Turns, then the turns between two rows, first turn first; the first pair answered
turn H:
[  4.9  -0.2  11.8   9.9  -2.6  19.8 -17.2  15.6] => [  0.8  -4.3  13.9   7.7  -3.8  10.1 -19.1  20.0]
[ 17.7 -17.1  -5.7  11.4  -8.6  13.9 -16.0  -6.4] => [ 17.2 -20.8   7.7   9.2  -3.0  12.4 -16.3  -3.6]
[ -1.5  -9.0 -10.8 -11.7  -7.0  17.0  -0.1   9.8] => [  2.6  -9.0  -2.7 -12.6  -2.0  22.6   1.4   6.3]
turn Q:
[  4.1 -13.7  10.6  -1.3 -10.5 -10.2  -7.2   2.2] => [  3.1 -11.1   9.4   2.7 -12.0  -9.6  -8.9   4.0]
[ -5.1  -2.1  -0.3  13.4   0.1  -1.7 -13.6   7.6] => [-4.3 -8.2  3.2  6.2  5.5  6.9 -8.3 11.4]
[ -3.2  -0.1  10.4  -1.8  -6.6 -14.3  -4.7  -7.7] => [ -7.6   2.6   6.6   7.9  -9.0  -9.8 -10.7  -0.2]
[ 5.3  9.0 12.3  7.6 10.2 16.7  2.3 -7.6] => [  9.2   7.5  14.9   3.3  11.6  11.5   5.5 -13.4]
turn R:
[ -8.0   0.1 -12.7   7.2  -2.4  14.6  -3.6  11.6] => [ -9.3  -8.5 -11.9  -1.8  -5.8   3.9  -5.1  16.5]
[-11.2  13.6  -0.2   8.2  10.2   6.8   7.6 -10.2] => [-19.9   0.1  -6.4  -7.9   9.2  -8.8  10.1  -0.9]
[ 12.0  -0.4  -2.4   4.0 -16.1  -3.1  -9.2  -1.7] => [ 8.3  9.9 -8.0  9.7 -7.3  9.2 -2.0 -3.7]
[  5.8  -2.2  26.2  -4.8  16.1  -0.8   7.5 -12.4] => [  1.7  -2.0  23.4  -5.8  20.1   1.5  13.0 -10.1]
turn F:
[-14.0   1.2  -3.2  -3.1  -0.9  -6.5  -8.0   9.4] => [-13.6   0.2  -0.6  -4.2   2.4  -5.0  -5.0  11.4]
[  5.9   0.3 -11.3   3.0 -11.3  20.4  -5.9  -2.2] => [  7.2  -8.4   7.1 -15.8   5.3  14.5   8.4  -2.7]
[  5.4   1.4   8.3   6.8 -10.0  -1.0  -7.4  -8.9] => [ 1.9 -0.8 13.2  8.1  0.3 10.0 -3.1 -1.1]
[-24.7  10.0 -14.1   7.4  -0.6 -15.0   4.9  16.3] => [-26.2   4.6  -2.4  -1.3  10.5 -13.6  13.8  17.2]
Now pairs of rows:
Between the rows of a pair lie 2 to 3 turns.
[  2.4  -3.7 -11.4 -21.9  -9.0  -0.8   5.6   6.0] => [ 13.6   6.1   5.2 -16.1  -1.4  12.4   8.9 -10.9] -> Q H H
[  8.7  10.3   0.8  16.0   0.2   6.9   3.5 -17.7] => [-6.0 11.7  7.0 11.1 15.8  3.2 12.2 -3.3] -> H Q R
[  5.2  -3.8 -20.5  -6.7 -27.3 -15.6   4.0 -32.3] => [ -0.1 -15.1  10.7 -27.4   7.2  -4.0  24.9 -24.4] -> F F
[-21.7  16.7 -22.2   8.4  11.0   8.6  20.3  16.0] => [-17.2  13.7  15.6   5.8  24.7   6.9  22.5  17.2] -> H H
[ -2.5  -5.6 -18.2   3.7  -7.9  -1.3  -4.0   6.5] => [ -2.3 -14.7  -4.3 -10.4   4.0  -0.5   5.5   7.9] -> Q F
[  9.1   2.1  -1.3  -7.6  -6.5  -7.5  10.8 -17.4] => [  7.9   5.1  -9.3   2.1 -13.0  -4.3   3.9 -16.0] -> F F F
[ -0.3  -2.9  10.0 -14.6  15.3  -7.4  -1.9   3.4] => [ -8.9   9.0 -13.3   4.4   9.9   5.2  -7.8   9.7] -> Q H F
[ 11.8  13.0   3.2  -3.8   2.1   9.9  13.3 -19.2] => [  1.8  12.5   6.6   0.8 -12.5 -24.6  -0.7  -7.2] -> H Q H
[ -1.5  -9.9  22.4 -22.6  18.2 -11.2  20.4 -10.6] => [-21.8   4.8 -15.0  11.2 -12.0 -29.7  -7.6  13.3] -> H Q Q
[-33.1  18.4  -0.6  19.1  14.7 -22.6   1.4  26.0] => [-32.5  11.5   8.2   7.2  18.3 -29.8   5.2  26.4] -> F Q
[ 24.6 -10.0  32.1   1.5  -7.0   3.0  -7.6 -16.6] => [ 17.2   1.4  25.0  22.4  -7.4  19.0 -17.2  -5.8] -> Q F
